W =
141  140  132  126  120  131  126  126  139
155  150  130  124  106  126  114  124  143
139  121  127  119  122  140  137  124  128
104  116  120  133  139  119  128  131  120
112  106  126  126  144  136  146  126  112
136  136  127  131  110  109  102  131  137
119  110  123  124  145  147  138  121  106
Rows and columns are numbered from 1.
Give the entry in the top-left corner.
Answer: 141
Give the entry in the bottom-right corner.
Answer: 106
The bottom-left entry -> 119
The entry just right of 145: 147
The entry in row 3 and column 1: 139
The entry in row 1 and column 2 -> 140
The entry at row 2, column 1 -> 155
The bottom entry of the column that holds the smallest entry -> 138
The top-right entry -> 139
The entry directly below 130 is 127
Give the entry directly below 104.
Answer: 112
The entry directly above 147: 109
The centre entry -> 139
Give the entry just right of the smallest entry.
Answer: 131
Give the entry in row 1 and column 3.
Answer: 132

B = [128 100 121 109]
Give the entry just right of 128.
Answer: 100
The largest entry: 128
